One turn moves every row onto another: examples first, then more rows asked:
z637: [-0.89 -2.68  0.03 -1.50  3.29 -1.04  2.06 -4.12 -1.72  0.29  0.06  0.24
  0.56 -0.37 -4.94  0.51  1.75 -1.59  1.70 -0.40 -3.42 -1.41]
z20: [ 3.08  2.66  4.39 -0.68  0.34 -0.73 -0.49 -1.47 -2.34 -0.97  1.37  0.61
 -1.24  0.28  1.82 -1.16  0.67  0.32  1.09 -1.23 -2.26 -3.77]
z957: [ 3.13 -1.07  2.14  1.35  2.18 -1.53  0.84 -0.50  3.04  2.75  2.16 -1.64
  2.90 -0.64  0.82  0.88 -0.81 -2.03 -2.04  0.03 -4.16  0.16]
z123: [-0.57 -0.62  0.35  2.98 -0.55 -0.36  5.28  1.51  1.26  4.92 -1.02 -0.26
  1.92 -1.63  0.42 -1.58  0.21 -2.94  1.67  0.06  0.76 -3.33]
z955: [ 1.09  0.14 -2.44  5.02  0.67 -0.60 -0.19  0.21  2.40  0.27  0.12 -2.91
  0.48 -2.14 -1.62 -0.01 -1.26  0.22  1.78  2.47  0.66 -1.48]
z448: [-0.63  1.83  0.03 -0.92  3.32 -1.98 -1.68 -1.82 -1.11  0.25 -4.35 -0.66
 -1.08 -2.03 -4.26 -2.41 -1.70 -0.54  1.36  0.23  0.75 -0.17]
z370: [-3.56 -0.43  4.98 -0.80  4.06  2.08  2.13 -3.10  0.12  1.61  0.02 -3.52
 -0.32  3.52  0.39 -0.29  1.42 -3.37  1.81  0.38 -0.21  2.09]
z350: [ 0.27  1.93  3.26 -1.39 -0.51  0.95  2.69  2.91  2.34  1.60  0.08  0.32
  1.68 -3.57 -0.05  2.95 -1.75 -0.25 -0.14 -1.92 -2.76 -1.22]
z832: [-1.06  0.74  1.51  0.89 -3.12  0.55  2.19  0.58  0.28 -2.66  0.65 -3.30
 -2.36 -1.60 -1.04  2.75  1.64 -2.87  0.96  0.19  2.04  3.46]
z117: [-0.72  0.07  2.28 -5.05  3.70  2.55 -1.32 -2.19 -1.39 -0.38 -0.50 -1.71
 -0.64 -1.55  1.41 -2.09 -1.80 -1.95 -2.22  0.63  0.64  0.05]
z555: [-0.70 -3.79  2.03 -1.13 -0.06  1.80  1.79 -1.18 -2.38 -3.47  1.71 -3.45
  1.32  1.04  1.38 -1.18  0.03 -0.54  3.94  2.18  0.92  0.22]
z534: [ 0.20 -4.28 -0.15 -0.90  3.27 -1.50  0.88  1.32  1.03  0.11  1.76  0.13
  4.18 -1.91  1.25  0.63 -0.95  0.76 -1.02  0.32 -1.80  2.09]
z573: [ 1.70  1.57  0.76  2.43  2.00 -4.89 -1.77 -1.91 -1.19 -0.68  1.35  0.29
 -2.30 -0.84  0.06 -0.16  2.74 -1.64 -1.43 -0.52  0.60  2.42]
z327: [-3.44  0.75  0.26  2.09  2.14  0.44  1.77  3.05 -1.60  1.29 -2.36  1.87
 -0.92 -1.99  1.81 -1.10  0.67 -1.15  1.13 -0.77  3.81  1.62]
z817: [-1.41  2.58  2.16  0.26 -1.39 -0.51  5.08 -0.19 -1.45  2.17  2.80 -0.33
  0.26  3.44  0.55 -0.26  1.37 -2.86  1.26 -1.52 -3.43  1.48]
z368: [-3.35 -0.19 -0.18 -2.58  0.12  3.22  2.76  0.30 -1.28 -2.49  1.79 -1.50
 -0.22 -0.05 -3.30  2.97  0.59 -0.65  0.96  0.43  0.09  2.92]
z407: [-0.04  0.48  1.72  4.05 -1.18  0.06  5.93  1.10  0.84  3.78 -0.88 -0.84
  0.91 -1.94  0.67 -0.75  0.17 -2.86  2.51  0.31  0.98 -2.22]
z859: [-1.55  0.84 -0.84 -1.35  3.34 -1.99 -1.43 -0.85  0.02 -0.15 -3.75 -0.36
 -0.24 -3.46 -4.05 -2.01 -1.88 -1.21  1.47  0.37  1.43  0.33]
z289: [ 2.06  1.64  6.41  0.50 -0.14 -1.85  1.18 -0.59  3.07  2.12 -1.10 -5.55
  0.85  0.79  0.90 -1.14 -0.92 -2.54  1.92  1.24  0.37 -0.65]
z22: [ 1.13  2.87  1.14  0.96 -1.10 -1.79 -1.43 -0.85 -2.29 -1.09  0.50 -0.86
 -2.14 -1.30  3.91 -3.39 -0.15 -0.39  1.54  0.35  2.15 -1.23]
z326: [-2.34 -0.87  5.29 -1.42  4.58  1.02  1.56 -3.28 -0.79  1.69  0.01 -3.16
  0.08  4.42  0.59 -0.40  2.10 -2.42  0.80 -0.07 -1.09  1.20]

z350 turns into z555
z957 turns into z368
Now these:
z817 turns into z117
z832 turns into z20
z407 turns into z326
z637 turns into z327
z448 turns into z123

